(in the rows, 128 means zero)
Each path below is one point turned by a fixed rotation once a step. After each direction that follows a path, write how fast that rotation turns it, in degrees each step (0 if it stays still).
Each turn is a multiple of 5 degrees from 10 to 175, or 0.
Each row of a path follows its step; steps can be skipped.
Path 1:
step 1: [133 123 128 138 126 139 131 133 122 126 135 118 118 120 121 122 130 117
 123 126 124 120 116 133 122 125 134 147 133 128 131 128 127 128 119 133
 125 131 129 129 135 116 126 121 128 134 128 121 119 118 133 126 122 132
 149 108 137 115 142 122 127 136 141 128 137 132 123 125 131 123 145 133
 126 135 117 109 127 135 116]
step 6: [129 124 137 128 124 121 127 136 108 124 126 119 134 142 136 113 123 123
 124 141 131 127 125 108 134 136 122 132 134 115 127 129 131 128 132 149
 123 101 128 125 131 131 127 122 116 126 129 125 123 130 142 131 116 116
 128 117 133 130 125 133 121 127 116 135 120 125 136 122 116 126 132 126
 134 129 122 126 122 140 129]
step 7: [125 140 117 129 141 130 135 132 127 117 134 126 116 138 126 142 117 137
 134 122 114 114 124 127 118 138 119 139 135 133 121 117 147 118 126 127
 119 126 124 126 123 136 124 127 132 127 124 123 136 129 128 113 127 123
 141 138 130 110 136 122 129 129 118 132 127 121 122 142 114 125 129 133
 135 115 131 127 137 131 135]
step 13: [123 125 120 120 121 128 122 127 124 120 119 122 139 113 127 146 130 141
 130 144 133 123 114 128 126 122 119 129 119 121 117 134 138 121 119 124
 125 123 143 123 127 130 145 114 129 128 123 135 131 130 124 132 129 127
 129 113 127 118 117 123 134 141 135 111 133 119 114 128 132 126 135 131
 120 125 130 127 133 130 144]
step 14: [137 121 123 119 129 133 125 130 144 131 138 125 148 133 134 119 122 116
 131 123 132 110 130 138 119 130 128 117 128 123 139 118 131 134 135 111
 120 139 132 126 139 122 130 116 122 117 130 135 122 118 131 135 120 127
 127 130 122 132 139 131 132 124 129 121 125 131 125 121 109 116 131 141
 117 128 121 114 122 128 136]
step 15: [128 123 131 132 121 126 128 130 106 141 129 111 117 141 121 122 119 124
 133 146 135 131 134 124 127 130 123 110 141 128 140 130 131 119 133 132
 129 122 127 132 131 132 137 118 110 109 119 135 140 127 138 131 125 129
 124 132 132 134 131 124 122 111 132 136 128 126 125 127 128 133 128 130
 142 124 124 143 127 135 124]
step 16: [126 130 133 117 122 135 122 127 132 125 126 125 112 136 143 137 126 132
 128 127 112 126 118 130 123 119 126 131 129 123 135 128 139 122 133 128
 119 105 130 117 134 137 127 140 124 133 133 130 142 131 124 125 119 122
 143 129 127 111 138 123 130 132 126 137 123 132 137 130 122 135 116 131
 137 118 149 118 131 114 126]
step 17: [134 135 133 134 147 143 128 125 129 113 129 127 134 128 134 125 127 123
 141 132 131 134 116 142 130 129 124 143 123 118 128 134 138 144 123 134
 132 123 121 131 118 133 125 121 125 133 114 114 116 140 124 150 115 118
 138 128 127 119 122 120 123 132 131 133 119 123 132 122 119 120 134 133
 134 134 120 137 121 134 126]
step 21: [140 124 139 127 110 119 127 116 123 133 133 128 113 124 141 122 132 129
 142 132 118 124 141 129 131 129 127 129 134 128 123 142 125 136 125 121
 132 137 138 126 132 130 139 123 139 140 131 118 127 126 135 130 130 105
 134 130 125 125 134 133 127 127 154 140 128 123 128 133 136 129 138 141
 132 129 133 125 119 132 116]
step 24: [122 130 117 134 130 127 119 130 110 126 125 115 126 123 114 122 121 126
 133 144 123 122 127 131 117 131 134 112 141 124 113 125 123 120 121 129
 108 127 121 121 130 132 138 111 108 134 126 134 131 128 122 129 120 116
 117 117 125 139 133 132 123 126 132 132 132 131 115 132 119 129 133 134
 137 126 125 127 134 121 134]
Speeds:
[128 127 129 128 127 126 128 128 129 129 130 128 129 132 126 130 127 132
 130 129 128 126 129 131 127 131 127 123 126 127 126 127 128 127 130 125
 128 130 126 130 125 126 130 128 128 128 129 131 127 129 131 128 130 131
 131 125 126 131 128 127 126 128 128 129 128 125 126 126 128 128 127 129
 123 127 129 127 128 125 125] -> 65
[131 125 129 128 127 128 129 126 126 127 127 130 131 124 126 130 128 128
 129 129 131 124 131 125 128 128 127 129 128 129 129 128 127 127 125 126
 125 130 132 128 131 132 127 127 131 127 129 130 127 129 130 128 128 127
 131 128 128 129 129 128 127 128 131 128 128 127 129 124 127 128 125 123
 129 129 130 127 130 127 128] -> 40
[128 129 125 129 132 129 129 127 126 127 126 128 127 130 133 127 127 128
 128 128 129 133 128 126 128 131 125 127 130 125 129 125 130 127 127 128
 127 129 130 125 126 129 124 126 127 128 125 129 129 130 130 128 127 129
 130 127 126 129 129 127 131 130 127 131 125 130 129 128 128 129 123 129
 127 127 127 129 126 128 128] -> 35
[127 128 125 127 131 126 126 126 127 127 129 124 127 131 129 128 127 128
 128 130 128 125 128 129 126 127 129 132 130 127 130 128 127 128 128 123
 125 126 128 131 128 130 131 130 126 126 129 130 131 127 132 128 128 125
 123 126 127 127 127 129 129 128 127 129 124 126 130 127 129 125 128 126
 127 129 128 129 127 127 131] -> 40
[124 129 126 131 130 129 126 125 126 129 128 128 130 127 129 126 130 128
 128 126 126 126 131 126 131 127 128 128 131 129 128 132 127 127 126 129
 128 129 128 129 128 126 128 128 129 130 130 129 128 127 130 126 127 129
 129 128 128 128 128 127 128 130 132 125 127 128 127 133 130 126 126 131
 123 132 129 129 127 127 126] -> 35
Path 2:
step 0: [137 133 116 120 122 135 144 117 138 127 137 139 116 121 123 116 134 130
 142 112 132 122 124 127 117 122 119 103 122 128 124 139 131 134 127 142
 136 126 128 133 131 123 130 123 131 113 120 114 127 115 133 137 135 134
 132 120 128 145 143 132 140 125 130 141 128 143 119 117 118 133 125 133
 129 128 134 128 126 129 136]
step 3: [146 135 124 117 128 140 130 120 123 122 123 146 126 136 133 123 138 132
 135 135 135 133 138 126 127 125 134 114 117 134 129 137 128 117 136 129
 127 126 118 122 125 132 141 123 140 120 143 125 123 134 129 137 132 111
 114 123 106 127 140 129 143 126 128 126 135 111 132 135 126 130 138 139
 125 117 142 133 135 142 124]
step 5: [131 136 124 116 128 131 146 121 124 133 124 134 126 131 121 117 128 141
 140 119 143 136 134 123 138 116 123 108 110 129 135 127 120 125 120 129
 132 138 123 111 127 133 140 124 144 125 133 113 113 121 143 129 123 128
 124 116 126 131 128 120 141 138 126 133 136 119 132 124 127 120 127 145
 129 133 135 139 124 140 120]
step 8: [145 140 121 120 121 125 128 115 131 121 132 120 110 124 132 119 139 126
 123 121 142 123 125 132 126 129 133 119 125 113 128 140 122 130 137 139
 117 115 121 127 140 133 134 131 138 126 128 124 132 118 115 145 130 124
 108 107 124 143 142 135 138 123 129 142 130 122 131 124 122 127 130 129
 120 122 135 135 132 115 133]
step 9: [129 129 123 120 120 142 137 124 129 114 127 151 126 131 117 124 130 134
 137 129 119 136 130 121 127 126 131 116 116 120 142 132 117 118 126 130
 131 126 106 120 118 133 135 116 112 127 116 123 117 115 121 139 124 124
 118 130 119 126 139 125 138 136 122 142 124 131 130 141 132 129 130 136
 131 121 136 141 117 131 117]
step 15: [136 125 113 113 126 129 144 119 126 126 132 144 122 122 124 114 143 135
 131 132 138 131 128 115 125 121 121 109 115 126 133 131 112 127 121 131
 127 130 119 143 116 125 127 118 133 125 121 143 138 125 126 145 137 133
 122 132 129 136 128 122 140 127 126 141 129 128 123 122 112 137 138 131
 137 127 134 135 111 131 135]
step 18: [134 148 123 119 127 143 138 119 124 131 134 137 124 124 116 127 136 126
 131 127 118 126 128 123 116 139 121 103 124 126 127 125 133 125 139 128
 128 123 126 114 137 112 137 130 142 118 133 109 117 129 133 141 127 129
 121 117 121 126 143 141 139 131 118 123 137 126 125 121 127 132 135 142
 123 116 137 131 130 139 133]
step 20: [126 134 124 119 139 127 135 115 127 129 130 124 124 123 130 124 127 138
 135 112 122 130 143 126 120 132 126 113 107 116 124 131 117 130 126 132
 119 133 120 130 122 125 139 129 139 126 125 119 124 119 130 150 129 137
 135 115 122 126 132 136 147 156 114 136 131 119 120 118 126 126 135 133
 122 126 136 131 124 140 121]
step 21: [137 132 130 113 139 131 136 129 139 110 131 143 112 124 127 113 139 128
 144 121 144 127 137 114 128 117 123 114 126 136 121 144 122 135 130 139
 131 125 124 135 130 137 136 118 137 127 131 120 132 122 129 125 139 112
 120 115 117 130 137 110 128 121 135 143 133 129 128 136 127 124 132 132
 123 124 139 130 121 130 134]
step 26: [132 131 124 114 127 136 138 118 126 130 121 128 118 117 127 113 136 120
 127 122 139 116 124 122 135 125 127 118 113 127 133 126 122 124 129 129
 135 120 130 129 121 122 141 120 136 129 126 112 117 109 119 145 127 131
 115 105 109 132 136 132 130 130 125 119 133 109 136 122 123 117 136 136
 129 132 144 125 121 129 130]
Speeds:
[129 131 127 129 127 128 127 129 129 125 126 130 127 125 129 126 126 125
 125 126 130 128 125 129 127 127 131 128 126 128 123 128 131 125 128 126
 128 130 127 128 129 128 128 129 129 130 129 128 127 129 129 127 128 127
 128 127 125 129 133 126 128 127 128 127 127 129 132 132 126 123 126 127
 128 128 128 128 130 128 132] -> 140
[125 129 130 128 128 127 127 129 130 130 129 130 129 131 128 127 126 130
 128 128 132 129 126 125 129 128 130 127 128 128 130 132 128 124 124 126
 129 128 127 126 127 127 132 121 128 128 129 131 128 130 129 128 129 126
 128 130 125 128 125 125 128 126 126 128 129 128 128 127 127 127 130 129
 130 127 128 129 127 127 126] -> 175
[128 129 127 130 129 127 128 127 129 131 128 132 127 130 128 125 125 127
 128 128 127 126 126 127 130 126 127 129 128 125 129 125 130 125 131 126
 128 128 130 128 126 130 123 128 130 129 128 128 131 129 129 131 127 127
 128 126 126 127 126 130 126 131 126 129 127 128 131 127 128 128 129 130
 125 126 132 126 129 130 124] -> 175
[129 126 127 127 130 127 128 129 127 130 128 127 127 130 128 128 129 128
 128 128 127 130 129 126 130 124 131 128 130 131 124 127 128 129 131 127
 129 128 130 123 125 131 128 126 129 129 128 128 127 130 125 126 127 127
 125 126 127 130 129 127 128 125 131 129 129 126 128 127 127 128 133 128
 128 133 130 130 130 126 127] -> 160
[130 130 127 130 126 127 130 125 128 128 126 126 133 127 128 129 129 130
 129 129 128 128 128 128 130 124 126 128 129 130 126 127 127 127 131 130
 130 127 127 130 126 126 129 128 126 131 126 125 129 126 128 129 128 130
 128 132 128 129 128 125 130 123 127 129 124 130 128 128 127 124 128 125
 128 126 131 126 125 130 126] -> 170
Path 3:
step 0: [115 122 130 137 137 118 129 114 133 131 114 136 127 118 146 121 128 127
 127 134 131 117 151 147 122 131 135 126 132 130 122 115 135 134 134 134
 126 134 138 137 146 119 133 127 128 122 135 128 114 125 133 115 138 120
 123 128 125 126 136 129 124 120 133 127 135 133 136 142 113 127 120 125
 132 134 126 134 127 112 122]
step 9: [133 113 127 131 145 119 145 119 130 114 127 133 133 139 129 126 140 128
 131 133 136 119 136 121 123 126 118 127 128 114 120 147 153 131 122 124
 136 131 127 140 122 123 118 133 126 116 127 128 125 110 124 133 133 134
 134 140 123 139 132 125 140 120 139 119 127 129 127 124 122 132 123 118
 134 131 143 124 131 132 126]
step 11: [129 117 141 103 127 113 118 111 136 107 130 130 129 133 131 141 115 129
 127 126 126 121 118 129 116 120 139 128 137 127 118 119 126 145 123 128
 115 133 134 124 128 123 134 128 144 136 133 134 137 113 138 125 131 124
 129 130 126 137 127 135 126 129 130 131 124 131 126 143 126 137 126 137
 126 139 120 140 130 129 132]
step 12: [130 118 131 123 131 128 138 109 126 134 136 123 124 122 125 137 135 138
 135 134 123 121 126 148 100 121 136 124 128 117 127 133 138 119 129 149
 129 130 134 136 135 126 129 128 136 117 137 126 125 131 130 121 129 126
 131 135 119 125 135 136 135 116 137 129 131 147 127 121 123 135 121 132
 137 128 116 145 131 128 136]
step 19: [132 123 123 138 135 125 128 117 136 111 136 117 127 127 119 134 116 123
 129 124 139 137 130 120 133 129 120 109 127 127 132 143 132 142 117 129
 128 146 121 128 151 126 127 131 142 114 119 132 133 121 133 117 127 113
 130 136 124 110 123 121 126 121 127 137 137 123 122 129 128 122 126 133
 130 140 135 128 139 120 130]
step 20: [131 140 130 117 129 122 134 117 129 118 117 129 137 141 145 121 120 125
 126 119 139 119 123 137 134 140 115 129 136 120 136 128 135 133 129 135
 129 131 130 134 138 122 136 140 137 114 119 127 118 130 129 129 129 130
 134 125 112 120 136 138 133 123 123 139 117 128 119 116 118 133 131 128
 120 122 130 133 146 109 140]
step 21: [126 115 133 122 135 132 127 119 124 119 127 130 126 126 130 116 116 144
 108 138 127 120 134 135 121 130 132 122 133 126 123 127 147 135 137 119
 130 135 133 149 117 135 127 132 132 120 115 135 115 118 128 122 129 128
 109 137 115 149 133 129 127 133 123 135 122 121 127 120 128 142 125 123
 117 127 135 125 133 123 127]
step 24: [131 115 135 114 126 123 123 124 128 120 133 106 119 128 121 136 120 138
 127 126 122 120 110 129 119 121 121 114 142 138 121 136 129 137 124 132
 120 144 136 131 132 132 138 130 125 119 124 140 137 118 133 123 126 125
 126 125 125 128 131 139 131 126 137 136 128 123 126 119 124 144 127 142
 122 142 114 140 117 131 140]
step 25: [122 119 134 124 126 120 142 109 132 120 139 123 136 134 127 136 134 137
 139 132 130 117 114 141 120 132 134 117 143 125 138 141 136 128 130 142
 133 127 131 128 125 124 129 132 127 119 128 132 121 125 130 121 132 144
 126 121 138 125 139 119 148 131 124 125 127 143 120 118 122 136 128 122
 140 120 128 138 142 138 137]
step 26: [118 115 132 139 137 127 147 132 135 126 124 135 137 117 129 120 129 125
 131 145 128 109 139 131 140 120 142 117 137 137 124 126 132 117 121 122
 134 120 128 136 139 123 138 124 133 119 124 135 111 111 141 129 128 128
 118 126 123 135 141 127 132 127 128 120 127 135 130 123 125 129 117 119
 140 144 133 129 128 124 139]
Speeds:
[128 126 128 126 128 126 127 127 130 129 128 131 126 128 130 124 125 126
 126 128 130 129 127 125 129 128 131 127 129 126 129 126 129 128 126 128
 129 126 126 129 127 124 127 128 128 131 127 128 125 128 130 131 128 130
 122 128 128 131 127 131 127 128 130 127 129 128 125 125 125 124 128 129
 128 126 131 128 128 130 127] -> 65
[128 129 129 127 128 127 128 129 131 130 126 129 126 124 129 126 128 133
 132 127 128 129 132 128 131 128 128 129 129 130 129 128 128 127 129 130
 130 125 129 128 129 127 126 128 130 128 125 124 126 130 127 125 127 130
 128 127 128 127 131 126 127 129 127 128 123 131 128 131 125 131 129 129
 125 126 127 127 127 128 131] -> 140
[132 130 125 129 129 128 127 127 127 127 129 130 131 129 129 124 129 124
 125 127 129 129 131 129 128 127 130 126 126 128 127 130 129 129 129 128
 128 130 125 127 127 127 127 127 130 127 128 127 128 124 128 127 129 131
 131 130 127 125 127 128 126 130 127 127 129 126 128 130 124 128 125 128
 123 127 126 126 130 129 129] -> 35
[132 125 130 126 128 125 127 130 127 129 130 129 128 128 126 129 127 126
 128 131 125 132 128 130 123 129 128 130 131 127 128 126 130 128 128 128
 130 126 130 130 131 130 129 127 125 130 128 130 129 128 129 126 130 127
 128 128 129 125 129 131 127 128 129 127 126 128 129 128 128 131 128 128
 124 125 131 129 130 125 127] -> 35
[127 123 127 126 129 125 131 131 130 129 127 129 129 128 126 129 128 129
 127 126 129 128 126 125 129 128 129 130 128 127 126 129 128 127 126 128
 127 126 129 129 125 127 130 130 129 128 125 132 126 126 125 128 125 129
 129 129 130 127 128 128 128 128 130 131 130 127 131 129 125 132 127 127
 131 125 123 130 131 128 127] -> 25
[127 125 131 126 124 130 128 130 128 132 129 130 130 127 130 128 127 127
 129 131 128 126 126 127 129 124 130 128 129 127 128 129 127 130 129 127
 127 130 130 129 130 127 131 127 128 124 132 127 130 128 129 131 128 130
 130 132 127 127 131 126 130 129 130 127 126 129 127 130 126 129 128 128
 129 128 129 127 127 133 127] -> 25
[129 129 127 127 125 125 129 128 128 126 128 127 124 127 127 127 125 128
 130 129 126 127 130 127 127 128 123 129 128 129 126 125 126 127 129 126
 130 128 126 129 124 128 128 127 126 127 129 129 130 127 127 123 126 131
 133 131 128 131 128 130 129 126 129 126 129 128 125 127 127 127 129 126
 128 129 128 125 129 130 127] -> 55
